In the data rows, 128 means zero.
Here is a table of points, one per row:
[ 83 154 115  47  48 114 151  73  47 143 137 126 161 175 132 113 143 180
 110 163 131  80 122 129]
[162 221 138 155 153 125 109 159 116 136 120 156 134 190 142 105 113 134
  85 122 146 135  77 164]
[140 227 146 152 136 118 106 138 127 157 146 162 123 182 105 110 129 138
  86 117 135 118  70 156]
[ 92  86 147 148 160 127 148 217 115 133  93 183 136  58 144  79 115 140
 187 141 142 145 195 232]
[104  87 152 201 153 133 113 191 133 159  71 157 121  82 117 114  68 164
 133 153 144 154 240 160]
[112 241 117 126 130 121 105  98 119 158 147 145  97 149  97 131 148 127
  64 139 143 125 121 150]
[161 149 111 132 111 136 137 115 182 133 147 129 136  73 110 157 113  69
 121 142 106  95 115  96]
[187  66 138 110 115 133 138 120 141 127 141 105 149  82 106 170 114 117
 118  51 140 129 125  88]
[125  33 122 102 128 118 129 117 141  72 157  83 116 101 170 114 114 130
 156 127 114 137 132  76]
[118  40 122 116 115 127 115 124 155  90 173 106 109 103 145 132 113 133
 153 112 108 120 114  69]
[135 214 157 177 156 120 102 154  88 144 130 154 111 197 151 121 187 134
 129 154 144 145  72 130]
[180  65 121 118 116 119 119 104 169 139 157  95 126  75  98 178 126 117
 122  48 114 117 110  86]
[138 133 120 118 109 119 140 108 155 142 136 121 113 100 116 170 102  61
 130 163  88 100 133 102]
[138 129 132  81 128 146 156 106 171 130  72 105 106  96 162 147 112  71
 167 164  75 126 127  87]
[ 83 138 122  44  69 130 154 101  67 137 103 104 131 201 154 124 144 203
 130 160 108  99 139 144]
[131 218 170 176 141 122 119 142  95 134 155 151 127 190 130 114 193 135
 131 128 140 140  82 118]
[158 138 116 119 120 122 144 121 176 124 130 113 119  86 133 157 116  73
 141 149  87 110 125 102]
[154  92 124 116 137 136 134 117 156 127 189 129 101 106 126 199 110 110
 144  56 121 124 123  69]
[161 143 129 107 124 119 157 140 167 118 134 108 126 103 127 155 109  83
 125 145  89 117 147 125]
[105 139 132  30  56 110 186 124  18 106  88 121 160 165 188  90 161 190
 166 164 140 120 102 122]
[129 224 170 162 137 105 125 144  69 136 158 155 136 190 129 106 190 126
 117 143 147 142  77 129]
[148 150 127 185 156 137 106 159 125 145 121 148 118 187 120 123 174 154
  72 142 154 138 125 151]
[120  67 112 181 170 138 106 213 146 157  57 171 111  81 112 128  73 136
 166 145 140 158 115 238]
[ 63  89 139 139 150 130 127 190 143 170 109 174 103  52 104  87 131 143
 176 147 116 122 176 234]
[ 88  77 144 141 158 137 152 203 114 126  73 171 131  51 160  71 118 131
 205 144 135 151 188 215]
[133 185 110 189 142 129  95 135 128 151 194 135 113 192  93 123 100 128
  74 112 139 111 147 163]
[131 226 157 190 144 129 102 146 113 155 176 162 130 183 102 121 191 141
  98 129 153 122  73 132]
[103  25 121 119 108 125 117  99 150  98 174 106 101  87 143 129 123 124
 174 121 112 115 108  45]
[152 222 145 150 132 117 117 136  98 136 129 156 136 166 128  92 132 125
  99 130 158 131  67 143]
[ 53 135 103  69  57 125 148  64  84 126  85  97 197 193 149 102 127 153
 147 188 112 143 151 145]
[116  45 125 118 123 124 103 112 157 104 190 114 112 113 131 142 102 134
 133 116 120 110 143  76]
[ 80 141 125  45  42 134 170  85  42 130 114 117 159 176 140 107 147 183
 130 157 128  93 118 119]
[143 225 146 132 155 128 107 136 130 145 103 137 114 207 141 107 116 139
  88 128 115 137  91 168]
[181  48 125 117 125 134 123 116 151 135 127 111 128  85 131 186 106 107
 144  50 125 127 112  69]
[ 83 156 122  72 112 133 149  68  96 139 100 131 131 169 113 109 126 165
 111 173 150 118 127 154]
[136  34 116 117 128 136 143 124 150 104 130 105  98 132 127 126 119 119
 142  82  79 105 103  79]
[129 223 177 173 148 136 118 155 104 145 144 159 126 199 125 118 189 149
 122 130 143 141  87 128]
[108  55 118 102 108 128 109  86 164  98 182  95 115  99 127 124 113 124
 130 116  99 110 121  68]
[129 131 130 161 144 123 129 134 105 133 113 122 110 180 133 106 183 135
  97 147 133 148 120 135]
[145 231 121 133 155 138 128 148 140 116 111 154 117 151 159 123 140 142
 108  98 135 155 111 137]
[183  59 138 116 126 145 127 125 160 132 115 101 126 103 123 187 107 126
 134  51 118 134 131  87]
[170 138 122 130 122 120 154 140 174 111 134 125 133  86 142 157 114  80
 151 136  96 116 129 100]
[198  51 123 136 128 131 130 129 154 117 137  99 141  83 126 179 111 120
 130  49 137 133 126  86]
[100 133 131 185 178 149 157 177 145 144  96 131 108  88 108 108  76 162
 180 154 139 173 146 191]
[120  42 123  90 115 111 137  97 142  70 168  81 127  81 161  97 128 123
 158 122 111 133 116  64]
[ 95 153 122 104  82 116 171 102  93 103  94  99 112 145 158 106 141 139
 139 172 105 100 109 138]
[135 140 118 191 131 139 111 125 114 132 134 124 120 186 109 121 169 127
  69 137 138 133 129 132]
[127  59 132 101 136 134 106 103 180 115 186 100 116  94  98 165 111  78
 118 112 124 108 122 133]
[151 106 125 111 119 134 138  98 153 128 205 128 114  84 103 183 126 105
 135  56 129 116 109  62]
[111  78 150 193 157 141 125 198 142 143  44 154 119  63 149  99  80 163
 172 142 135 168 212 137]
[101 242 129 161 133 129 104 143 101 169 188 169 120 177  78 133 184 140
  70 149 167 118 136 169]
[ 92 151 120  59 124 144 155  69  92 124  71 122 136 168 144  99 119 158
 119 176 153 132 129 148]
[105  88 145 205 151 132 103 186 133 167  82 181 128  72 116 119  61 151
 135 146 151 143 224 144]
[ 98 244 136 146 143 152 104 157 121 174 153 163 102 187  89 134 187 156
  81 147 150 127 129 173]
[195  47 131 139 115 138 138 127 145 115 142 109 147  76 120 179 112 115
 143  39 144 130 123  68]
[156 141 123 102 144 150 140 121 204 134  91 115 114  92 152 154 113  89
 147 151  85 118 130 101]
[113 229 112 166 125  93 116 117  78 122 173 144 122 166 137 118 188 107
 120 146 135 139 121 137]
[172  54 135  95 111 114 146 103 146 123 143  83 130  81 114 166 125 110
 140  47 105 132 118  81]
[ 98 161  93  40 149 132 107 102  68 135  82 129 206 192 120 116 142 205
 109 168 144 101 157 141]
[172  59 123 134 148 157 114 135 197  81 192 127 161  67 126 156 103  79
 131  70 160 114 109 107]
[102 114 120 175 160 134 155 220 150 142  51 121 107  83 110  65 128 159
 153 147 131 142 130 251]
[105 131 123 200 172 129 147 160 138 140 108 156 114  72 126 113  76 143
 210 145 141 166 128 156]
[ 78 145 109  34 137 137 112  94  50 132  58 102 170 221 123 129 144 206
 133 181 120 113 182 139]
[127 250 121 145 133 151 108 133 160 159 166 172 118 141  77 137 146 149
  57  93 151 115 108 147]
[101  79 141 209 152 129 113 182 151 154  71 150 114  76 126 114  73 160
 151 142 121 154 224 148]
[140 151 122  98 111 124 144 102 175 144 130 115 119  84 111 150 119  72
 124 160  83 101 118 107]
[123 136 119 177 122  96 116  91  68 133 128 117 113 170 124 105 186 109
  89 181 148 138 125 125]
[ 69 140 109  83  54 101 158  76  72 113 119 116 221 183 145  99 130 155
 150 174 132 141 158 144]
[173  41 133  76 124 113 152 106 125 112  88  78 121  84 168 156 120  98
 172  70  99 155 105  71]
Along one direction, these points spread out more than along any other. Where along it does each point below lie, from 0 to 99? The average is 50, and the first point in the table lies past the average.
[ 83 145  99  86  53 121 148  73  72 101  97 120 227 175 167  97 122 140
 157 169 138 145 143 124] 59
[113  89 141 207 155 149 105 193 153 163  64 187 132  54 131 111  70 156
 154 134 152 147 198 127] 42
[100 149 102  37 141 133 119  96  36 110  60 108 201 204 143 113 137 193
 128 178 144 119 180 132] 66
[166 137 135 113 138 136 139 135 163 124 110 132 122 111 153 171  92  78
 145 150 110 119 164 101] 41
[157  65 117 108 138 108 110 105 167  81 195  94 136  73 129 148 116  63
 129 105 132 119 111 124] 30
[128 230 160 184 137 150  95 128 105 155 154 166 132 188 110 123 179 127
 101 133 156 123  76 112] 71
[119  38 119 117 116 116 110  97 136  89 177 114 120  91 155 127 109 116
 157 125 130 117 125  51] 31
[190  62 145  90 119 121 159 141 141 111 115  92 139  80 134 155 130 127
 150  48 115 150 105  91] 29
[188  56 118 139 109 132 125 105 146 127 148 103 144  67 106 176 118 106
 125  55 143 120 110  72] 28
[ 70 157 118  51 110 113 143  45  79 143 106 111 119 185 111 112 116 148
  94 188 132 116 144 167] 65
[ 58 152 106  81  44 122 139  80  89 146 146 130 214 181  94 112 127 158
 111 166 139 115 146 154] 64
[ 86 155 108  37 140 126 120 103  53 137  97 133 209 205 107 122 136 205
 109 163 143 100 176 144] 68
[190  47 124 122 125 128 133 120 155 115 132  96 134  85 137 179 110 110
 148  39 116 135 119  73] 25
[114  50 109 128 110 146  94  86 186 103 198 116 124  93 122 139 101 119
 130  92 109  96 117  47] 28
[143  49 136  88 148 127 126 117 170  88 152  98 122  77 149 144 123  77
 163 111 127 133 105 115] 29
[130 154 127 178 141 130 110 123 125 152 123 131 113 177 103 111 191 151
  72 159 145 133 122 146] 65
[140  36 117 122 125 118 144  96 140  87 137  92 105 128 137 120 124 112
 151  87  82 110 127  68] 31
[137 138 121 174 132 121 127 136 104 117 100 108 107 183 142 104 188 133
 104 149 115 155 106 135] 60
[121 250 128 103 144 122 117 111 122 140 113 120  92 165 121 118 155 146
  69 146 129 149 137 171] 71
[ 97  70 133 161 154 128 120 189 124 167  70 171 114  85  88 123  77 132
 163 154 142 153 133 236] 48
[144 131 126 100 125 132 155 120 169 136 105 118 117  87 139 150 115  76
 147 163  91 115 121 101] 40
[154 229 114 163 140 112 127 146 106 104 138 147 124 153 147 127 140 133
  93 116 153 152 127 148] 65
[147 253 122 126 149 143 117 132 132 129 111 155 124 140 137 113 148 145
  77 124 162 148 114 148] 68
[140 146 122  92 112 116 144  95 172 130 110  96 103  96 137 152 120  67
 147 162  57 114 123 101] 41
[145  67 138  91 138 145 114 114 182  93 166 101 126  88 124 153 113  78
 137  96 124 122 115 119] 31
[127 228 124 149 155 138 121 169 112 120 111 153 113 181 174 118 183 137
 142 131 128 161 108 143] 68
[159 135 120 108 121 110 159 120 159 111 111 111 125  82 159 144 119  68
 161 157  84 124 118  97] 39
[188  53 134  84 129 135 152 136 161 114 109  78 129  75 139 154 130 124
 148  43 108 148 100  89] 26
[117  52 125 101 115 113 116 114 151  90 186  92 111 110 132 126 114 134
 131 118 104 119 133  88] 34
[128 140 129 159 130 120 121 123  76 136 116 132 118 180 126 108 173 116
  83 160 148 142 119 130] 63
[145  52 125 100 126 116 116  94 161  80 182 100 126  66 140 149 120  52
 165  96 122 121  97  92] 26
[154  49 123 100 167 143 107 123 193  87 148  92 118  97 159 160 101  80
 144 102 121 132 125 127] 28
[ 84  92 143 155 147 121 133 217 119 153 138 187 127  57  97  92 118 140
 157 136 146 122 197 246] 51
[149  60 145  84 140 114 128 125 144  86 176 111 136  88 135 148 110  71
 142 107 141 129 123 126] 33
[135 231 143 139 138 121  94 119 104 165 141 162 127 199 106 116 104 118
  59 135 144 114  93 161] 72
[ 85  97 142 194 136 114 102 149 137 187 114 178 130  49  81 108  79 145
 119 154 149 125 212 142] 46
[126 145 130 166 130  87 127 113  77 134 142 120 119 181 113 104 188 128
  78 169 141 141 134 148] 65
[ 95  67 140 207 162 150 111 183 148 171  64 183 129  70 133 119  53 149
 151 140 146 145 216 129] 41
[108 142 123 113  94 150 173 130 111 101  71 120 118 131 176 106 139 148
 160 155 124 104  91 119] 53
[151 146 127 105 117 115 153 112 151 128 127 117 133  96 128 151 106  69
 124 166  99 112 142 113] 44
[187  50 127 113 130 144 136 126 175 118 100  75 116  83 140 169 129 131
 155  51 103 145 108  84] 26
[125 139 131  73  81 142 115 106  85 124  69 138 132 190 164 135 131 151
 142 147 144 104 139 154] 60
[157  87 129  99 133 106 157 104 129  92 172  97 101 109 163 179 120 100
 174  65  99 149 134  66] 31
[102 231 126 157 130 123 121 148 105 151 177 153 116 165  96 119 198 139
  98 140 148 130 115 160] 72
[146  64 122 102 147 153 107 112 213 103 176 110 133  70 119 152 116  80
 132  84 125 111  92 113] 28
[150 234 150 156 150 150  99 173 143 162 129 173 126 210 106 126 105 153
  64 105 136 120  82 176] 71
[141 140 114 180 139 116 115 122  96 125 113 124 120 174 141 106 179 122
  90 158 142 145 113 130] 61
[144 190 122 184 150 142 102 150 142 148 158 150 111 168 119 108 126 148
 115 114 150 125 120 145] 61
[158 225 143 172 120 113 116 155  95 129 153 152 135 181 106 106 128 129
  82 119 152 126  75 160] 69
[140 153 133 171 137 141 114 133 108 141 117 148 126 172 118 110 179 136
  83 143 159 137 117 125] 63
[ 67  92 141 154 151 137 121 176 125 166 104 175 116  68 105  95 112 137
 157 164 139 123 212 238] 52
[106  43 132  97 105 123 129  98 143  94 185 106 124  88 129 115 120 125
 147 116 120 116 120  60] 32
[ 55 132 110  69  66 135 148  88  87 131  79 101 190 210 147 112 120 166
 142 187 115 146 163 161] 63
[141 226 122 138 150 128 136 155 132 116 126 148 117 161 146 126 138 144
  96 101 131 153 119 153] 64
[101 139 119 214 153 123 150 145 139 140 135 150 123  58  96 106  89 143
 195 145 145 155 123 157] 48
[146 190 122 178 134 119 121 161 110 139 178 150 125 155 108  93 134 140
 108 119 160 126 103 154] 63
[139 145 140 174 140 132 127 146  94 133 120 144 131 191 122 114 168 139
  79 145 156 144 137 140] 64
[ 90 148 133 102  95 126 165 120 104 123 111 120 109 157 141 123 128 151
 128 159 118  90 129 146] 58
[133  44 118 123 119 134 133 110 150 114 160 108 102 128  95 132 121 119
 121  81  92  90 117  81] 34
